In the data rows, 500 means zero.
Here are some points, one per row:
array([512, 417, 544, 719, 440, 545, 485, 625, 572, 407, 497, 501, 629, 525,
       563, 564, 558, 467, 520, 318, 341, 410, 507, 559, 619, 457, 676, 504,
       470, 499, 479, 558, 407, 452, 485, 459, 531, 617, 525, 415, 573, 396,
       424])
array([456, 461, 571, 648, 599, 562, 588, 408, 554, 508, 579, 417, 502, 528,
       614, 352, 488, 476, 550, 339, 405, 666, 671, 457, 473, 322, 479, 648,
       523, 561, 436, 437, 636, 363, 475, 584, 399, 451, 468, 538, 528, 457,
       511])
array([532, 360, 486, 431, 656, 467, 576, 462, 488, 361, 496, 476, 478, 538,
       425, 542, 436, 437, 431, 570, 419, 508, 437, 734, 612, 627, 567, 312,
       662, 587, 486, 505, 574, 528, 571, 621, 566, 537, 500, 545, 642, 550,
       432])
array([305, 492, 500, 511, 499, 410, 469, 603, 493, 393, 517, 425, 587, 482,
       590, 390, 350, 586, 430, 534, 319, 613, 233, 634, 513, 479, 465, 344,
       349, 561, 527, 484, 531, 448, 455, 417, 477, 519, 436, 411, 598, 365,
       501])
array([567, 439, 661, 491, 622, 610, 550, 640, 411, 625, 520, 487, 374, 480,
       448, 358, 490, 596, 454, 396, 531, 416, 465, 272, 461, 462, 466, 444,
       440, 615, 582, 489, 372, 601, 569, 529, 456, 443, 368, 549, 473, 516,
       414])
array([405, 673, 673, 468, 483, 507, 551, 632, 640, 570, 522, 463, 406, 539,
       642, 653, 488, 396, 434, 400, 498, 588, 575, 531, 412, 447, 528, 446,
       561, 547, 541, 591, 536, 505, 317, 575, 438, 542, 430, 401, 476, 472,
       440])
array([526, 529, 368, 572, 388, 387, 551, 392, 389, 459, 541, 561, 587, 577,
       463, 450, 549, 297, 275, 408, 542, 369, 466, 524, 327, 592, 516, 303,
       617, 433, 549, 578, 518, 518, 502, 504, 442, 534, 444, 563, 560, 498,
       533])
array([663, 502, 430, 399, 431, 542, 510, 406, 425, 457, 477, 457, 650, 494,
       554, 560, 468, 620, 518, 554, 561, 513, 522, 582, 396, 441, 379, 456,
       419, 279, 443, 546, 417, 352, 395, 664, 420, 519, 468, 288, 478, 516,
       432])
array([619, 520, 487, 528, 444, 434, 500, 424, 726, 605, 302, 430, 398, 495,
       373, 448, 558, 569, 520, 564, 642, 514, 607, 333, 490, 433, 375, 409,
       490, 389, 460, 619, 447, 498, 497, 515, 491, 373, 517, 647, 429, 426,
       463])
array([593, 584, 568, 656, 636, 448, 560, 458, 461, 516, 506, 475, 482, 399,
       499, 471, 417, 658, 531, 467, 572, 429, 551, 545, 341, 354, 571, 502,
       376, 514, 561, 390, 664, 482, 526, 491, 507, 434, 395, 502, 489, 690,
       455])
array([467, 669, 557, 444, 622, 502, 492, 490, 506, 498, 428, 494, 505, 506,
       602, 387, 535, 413, 549, 372, 494, 499, 649, 425, 516, 577, 589, 680,
       523, 516, 595, 491, 576, 287, 715, 592, 470, 322, 462, 377, 564, 572,
       619])
array([474, 541, 312, 338, 512, 498, 418, 439, 326, 662, 516, 671, 540, 550,
       512, 636, 342, 499, 628, 618, 474, 650, 522, 381, 311, 686, 478, 528,
       555, 401, 465, 470, 496, 603, 425, 286, 552, 413, 511, 519, 514, 476,
       283])
array([627, 530, 500, 663, 486, 543, 528, 660, 601, 469, 531, 386, 445, 271,
       622, 632, 382, 540, 412, 487, 441, 644, 410, 379, 523, 475, 578, 538,
       551, 495, 566, 396, 585, 507, 464, 598, 308, 500, 481, 470, 681, 588,
       635])
array([505, 573, 505, 510, 453, 459, 383, 459, 511, 479, 372, 599, 326, 655,
       510, 472, 471, 461, 631, 607, 560, 458, 475, 317, 345, 583, 359, 555,
       620, 563, 540, 810, 475, 355, 479, 464, 538, 581, 525, 536, 488, 768,
       513])
array([586, 578, 382, 377, 385, 541, 581, 525, 455, 429, 389, 650, 413, 461,
       657, 444, 563, 494, 592, 579, 606, 453, 442, 516, 546, 563, 530, 229,
       407, 505, 519, 291, 493, 297, 643, 498, 537, 510, 343, 618, 498, 664,
       519])
array([558, 475, 349, 590, 677, 461, 498, 402, 346, 414, 447, 453, 576, 569,
       416, 529, 607, 587, 475, 404, 541, 485, 356, 619, 525, 566, 534, 433,
       515, 398, 520, 431, 256, 492, 515, 347, 487, 617, 463, 637, 540, 415,
       648])
array([447, 450, 427, 401, 545, 534, 549, 490, 496, 527, 584, 501, 426, 418,
       575, 589, 692, 380, 414, 639, 500, 359, 435, 358, 535, 367, 512, 608,
       410, 527, 469, 539, 490, 493, 328, 543, 522, 381, 525, 515, 393, 478,
       511])
array([661, 465, 578, 570, 465, 471, 433, 584, 556, 497, 366, 504, 491, 529,
       510, 438, 596, 434, 340, 487, 402, 621, 585, 618, 414, 294, 470, 544,
       394, 342, 447, 336, 644, 450, 568, 569, 503, 363, 553, 347, 578, 450,
       439])
array([315, 470, 408, 469, 532, 552, 401, 563, 577, 334, 597, 474, 599, 444,
       376, 453, 611, 619, 515, 475, 662, 466, 547, 443, 578, 549, 589, 574,
       514, 491, 453, 324, 543, 530, 418, 473, 398, 506, 642, 410, 549, 438,
       438])
array([616, 504, 591, 438, 473, 501, 503, 512, 705, 489, 572, 589, 478, 452,
       527, 479, 525, 463, 614, 491, 458, 563, 717, 500, 615, 585, 498, 670,
       495, 583, 450, 607, 669, 503, 418, 482, 615, 599, 378, 308, 380, 376,
       571])
array([423, 511, 521, 450, 530, 597, 584, 538, 371, 442, 415, 481, 462, 623,
       359, 548, 551, 487, 487, 493, 601, 578, 436, 452, 546, 354, 359, 416,
       542, 459, 519, 517, 518, 511, 590, 452, 438, 588, 566, 437, 341, 601,
       472])
array([517, 630, 378, 488, 474, 611, 533, 477, 376, 447, 507, 351, 496, 433,
       459, 377, 478, 522, 470, 551, 560, 522, 559, 615, 531, 330, 516, 464,
       542, 434, 499, 521, 303, 636, 489, 462, 518, 490, 378, 592, 584, 588,
       532])
array([482, 470, 473, 393, 383, 454, 413, 360, 326, 565, 547, 666, 459, 365,
       252, 512, 437, 512, 626, 612, 399, 405, 448, 487, 649, 602, 570, 675,
       564, 684, 580, 498, 393, 627, 374, 474, 600, 487, 716, 521, 228, 473,
       525])
array([385, 498, 597, 592, 515, 461, 537, 550, 313, 555, 447, 434, 612, 527,
       558, 533, 544, 469, 468, 679, 626, 306, 361, 494, 620, 655, 384, 536,
       394, 542, 409, 573, 476, 570, 452, 432, 537, 520, 656, 651, 532, 429,
       464])
array([539, 287, 664, 476, 548, 485, 432, 503, 688, 656, 738, 499, 719, 542,
       417, 535, 472, 377, 641, 441, 429, 613, 480, 675, 445, 536, 535, 506,
       589, 533, 537, 459, 449, 683, 484, 498, 540, 519, 688, 491, 616, 383,
       700])
array([460, 375, 502, 493, 350, 394, 490, 474, 643, 435, 627, 459, 445, 497,
       584, 433, 427, 554, 478, 589, 417, 580, 550, 594, 530, 569, 594, 558,
       544, 511, 445, 417, 482, 468, 708, 424, 572, 497, 519, 553, 295, 454,
       496])
array([288, 492, 433, 354, 414, 524, 439, 504, 397, 588, 440, 490, 524, 570,
       413, 597, 496, 573, 594, 565, 443, 265, 482, 447, 601, 513, 493, 522,
       620, 397, 450, 547, 451, 662, 467, 450, 627, 574, 593, 670, 428, 422,
       517])
array([472, 506, 535, 532, 436, 500, 446, 418, 649, 613, 519, 607, 390, 531,
       481, 617, 468, 514, 404, 360, 556, 507, 511, 511, 525, 582, 392, 596,
       312, 634, 474, 577, 599, 577, 672, 595, 513, 565, 452, 489, 545, 536,
       514])
There is one direction along which these points spread out most. Take the direction at right angles to it along which they spread out most. Then take the direction at right angles to both along which they spread out most. Go by this last direction. Where along it does each point below lie, from 0 to 99? 50 is the average, and the first point above lies past it. One standard deviation of the points above along it is 16.
array([558, 475, 349, 590, 677, 461, 498, 402, 346, 414, 447, 453, 576, 569,
       416, 529, 607, 587, 475, 404, 541, 485, 356, 619, 525, 566, 534, 433,
       515, 398, 520, 431, 256, 492, 515, 347, 487, 617, 463, 637, 540, 415,
       648]) 85
array([482, 470, 473, 393, 383, 454, 413, 360, 326, 565, 547, 666, 459, 365,
       252, 512, 437, 512, 626, 612, 399, 405, 448, 487, 649, 602, 570, 675,
       564, 684, 580, 498, 393, 627, 374, 474, 600, 487, 716, 521, 228, 473,
       525]) 31
array([512, 417, 544, 719, 440, 545, 485, 625, 572, 407, 497, 501, 629, 525,
       563, 564, 558, 467, 520, 318, 341, 410, 507, 559, 619, 457, 676, 504,
       470, 499, 479, 558, 407, 452, 485, 459, 531, 617, 525, 415, 573, 396,
       424]) 64
array([627, 530, 500, 663, 486, 543, 528, 660, 601, 469, 531, 386, 445, 271,
       622, 632, 382, 540, 412, 487, 441, 644, 410, 379, 523, 475, 578, 538,
       551, 495, 566, 396, 585, 507, 464, 598, 308, 500, 481, 470, 681, 588,
       635]) 57
array([423, 511, 521, 450, 530, 597, 584, 538, 371, 442, 415, 481, 462, 623,
       359, 548, 551, 487, 487, 493, 601, 578, 436, 452, 546, 354, 359, 416,
       542, 459, 519, 517, 518, 511, 590, 452, 438, 588, 566, 437, 341, 601,
       472]) 51
array([663, 502, 430, 399, 431, 542, 510, 406, 425, 457, 477, 457, 650, 494,
       554, 560, 468, 620, 518, 554, 561, 513, 522, 582, 396, 441, 379, 456,
       419, 279, 443, 546, 417, 352, 395, 664, 420, 519, 468, 288, 478, 516,
       432]) 56
array([405, 673, 673, 468, 483, 507, 551, 632, 640, 570, 522, 463, 406, 539,
       642, 653, 488, 396, 434, 400, 498, 588, 575, 531, 412, 447, 528, 446,
       561, 547, 541, 591, 536, 505, 317, 575, 438, 542, 430, 401, 476, 472,
       440]) 38
array([474, 541, 312, 338, 512, 498, 418, 439, 326, 662, 516, 671, 540, 550,
       512, 636, 342, 499, 628, 618, 474, 650, 522, 381, 311, 686, 478, 528,
       555, 401, 465, 470, 496, 603, 425, 286, 552, 413, 511, 519, 514, 476,
       283]) 39
array([661, 465, 578, 570, 465, 471, 433, 584, 556, 497, 366, 504, 491, 529,
       510, 438, 596, 434, 340, 487, 402, 621, 585, 618, 414, 294, 470, 544,
       394, 342, 447, 336, 644, 450, 568, 569, 503, 363, 553, 347, 578, 450,
       439]) 53
array([305, 492, 500, 511, 499, 410, 469, 603, 493, 393, 517, 425, 587, 482,
       590, 390, 350, 586, 430, 534, 319, 613, 233, 634, 513, 479, 465, 344,
       349, 561, 527, 484, 531, 448, 455, 417, 477, 519, 436, 411, 598, 365,
       501]) 79
